cols: P X S Z T A L
tomod: [-31  41 -35  -1  43 -36  50]
deta: [-23  66  48  -3 -14  14 -70]
foma: [-109   57  -64  -73    7  -90  -31]
befeb: [-35 -25 -27 -25 -35 -31 -38]
tags:
[42] -> K191
[-36] -> K299
[-37] -> K641
[43] -> K714
[-35] -> K584
[-34] -> K616
[-38] -> K583
key befeb 5:  -> K584
down: [-73 -25] -> Z

cols: B E C H J W N K G
Vosum: [ -7   4   1  -1   3  -1   6  -9 -12]
tuso: [-19  17  -8  27  12 -59  26  16 -64]
kofov: [  -8   60  -19   17  -12  -69   21   32 -113]
deta: [ -7   4   1  -1   3  -1   6 -13  24]
lames: [-20 -51  10  23  35  -5  15 -15  48]
befeb: [ -7   4   1  -1   3  -7  -3  -7 -39]
tomod: [ 11   2   2 -16 -12  28 -14  -4  20]
fono: [-20   8  10  23  35  -5  15 -15  48]
foma: [  0  17  -2  -8  -7  -4  -8  -4 -48]
veza: [  6 -15   7 -16  -1  34 -17 -17  25]
garu: [  5  59 -11  -6 -24 -29  -1  24 -85]
down: [ -7  28  -5  -4  34 -29] -> W
after: [-3] -> [-7]
gone kofov: [  60  -69   -8  -19   21 -113   17  -12] -> [32]

cols: Y U R M F V D
kofov: [ 90 -50  -8  64 -96  96  25]
tomod: [ -3  82 -74 -11  85 -68   7]
Vosum: [-50  -9  41  41 -54 -63  12]
fono: [ 90 -50  -8  41 -54 -63  12]
key -> tag
[-3] -> K592
[90] -> K749
[-50] -> K175
[7] -> K596
key tomod 1:  -> K592
which: [-50  -9  41  41 -54] -> Vosum
which: [ 90 -50  -8  41 -54 -63  12] -> fono
which: [-50  -8  41] -> fono

cols: sofe gib Tupod dogi patak Lazam daru
Loke: [-30 -42  25   7  27  21 -11]
befeb: [ -3 -99  18  -2  37  62 -11]
fono: [ 23  50 -61 -42 -19   4  -6]
kofov: [ -1   0   0   1 -41   0   1]
after: [21] -> [-11]
tags:
[-3] -> K637
[-2] -> K712
[62] -> K474
[0] -> K465
[63] -> K539
key befeb 6:  -> K474
after: [-3] -> [-99]
gone fono: [-42  50   4 -61 -19  -6] -> [23]
gone fono: [ -6 -42 -61 -19  50   4] -> [23]
down: [ 27  37 -19] -> patak

cols: bak fikol Nipu Gekol
befeb: [93 90 72  5]
fono: [-33  31  13 -35]
tomod: [85 82 61  3]
tuso: [-51 -80  56  86]
Loke: [-58  17   6 -45]
garu: [-39  36  15 -36]
Vosum: [ 27  11 -36 -40]
foma: [102 101  73   7]
deta: [1 0 1 0]
veza: [-47  34  15 -40]
lames: [-61   7 101  73]
kofov: [-55  23   6 -41]
after: [27] -> [11]
which: [101  73   7] -> foma
after: [36] -> [15]

cols: nub foti Buzep Rezu
tomod: [-17  35 -63  44]
Vosum: [-26  38 -13 105]
lames: [-17  35 -63 -30]
kofov: [ 36   8 -22  79]
Loke: [-25 109  32 -13]
veza: [-32 -22   8  78]
deta: [76 74 33 74]
down: [ 35   8 109 -22  74] -> foti
which: [-17  35 -63  44] -> tomod

cols: tob bil Nudi Piru
Loke: [ 43  24 -25  -2]
veza: [-42  -8  90  16]
fono: [ 43  45 -25  -2]
garu: [ 52  29 -74 -29]
foma: [  30  -17 -108  -31]
which: [-8 90 16] -> veza
after: [90] -> [16]
after: [29] -> [-74]

cols: Tano Fina Fub vusef Kuf Beni
garu: [ -5  47  27 -17 -19   9]
befeb: [ 12 -23 -21 -31 -23  -3]
tomod: [ 27  11 -11 120  36  19]
tuso: [  8 -17  -7 -43  -2  34]
foma: [56 24 37 68 12 -7]
fono: [-15  17  -5  11  10  -2]
veza: [ -9 -36  37  68 -10  -7]
Loke: [-32 -25  13 -65  19  35]
after: [13] -> [-65]
gone veza: [-36  -9  68  37  -7] -> [-10]
down: [-21 -11  -7  37  -5  37  13] -> Fub
down: [ 12  27   8  56 -15] -> Tano

cols: Tad Giget taniv merab nivem
tuso: [ 82 -28  42  15   0]
deta: [ 77  58  62 -55 -33]
lames: [-93  28  11  48  81]
garu: [ 27 -69 -95  24 -94]
foma: [-47  -9 -65 -51  84]
gone garu: [-95  24  27 -94] -> [-69]
down: [-55  48  24 -51] -> merab
gone garu: [ 24 -69 -95  27] -> [-94]
down: [ 62  11 -95] -> taniv
down: [ 28 -69  -9] -> Giget
after: [-93] -> [28]
key -> tag
[0] -> K658
[84] -> K826
[-28] -> K740
[-33] -> K18
key tuso 5:  -> K658

cols: tun voni vik vefet
fono: [ 41 113   7  42]
foma: [  9 -18  27 -74]
Loke: [  9 -10  93  54]
garu: [  9 -18  93  54]
veza: [43  7  6 71]
down: [27 93] -> vik
which: [  9 -18  93  54] -> garu
key -> tag
[27] -> K609
[28] -> K438
[6] -> K890
[5] -> K737
[7] -> K660
key veza 3:  -> K890
gone foma: [-18 -74  27] -> [9]
gone veza: [43 71  7] -> [6]

cols: kod nuz zeza kez zosu dalu kul puba Fem legil
garu: [ 66 -78 -30   1 103  27 119  55   0  40]
tomod: [ 66 -78 -30  25 103  27 119  55  61  47]
befeb: [ 66 -78 -30  25 103  46 119  55  61  40]
which: [ 66 -78 -30   1 103  27 119  55   0] -> garu
gone garu: [ 40  27  55 119 103 -78  66   0 -30] -> [1]
after: [0] -> [40]
down: [ 1 25] -> kez

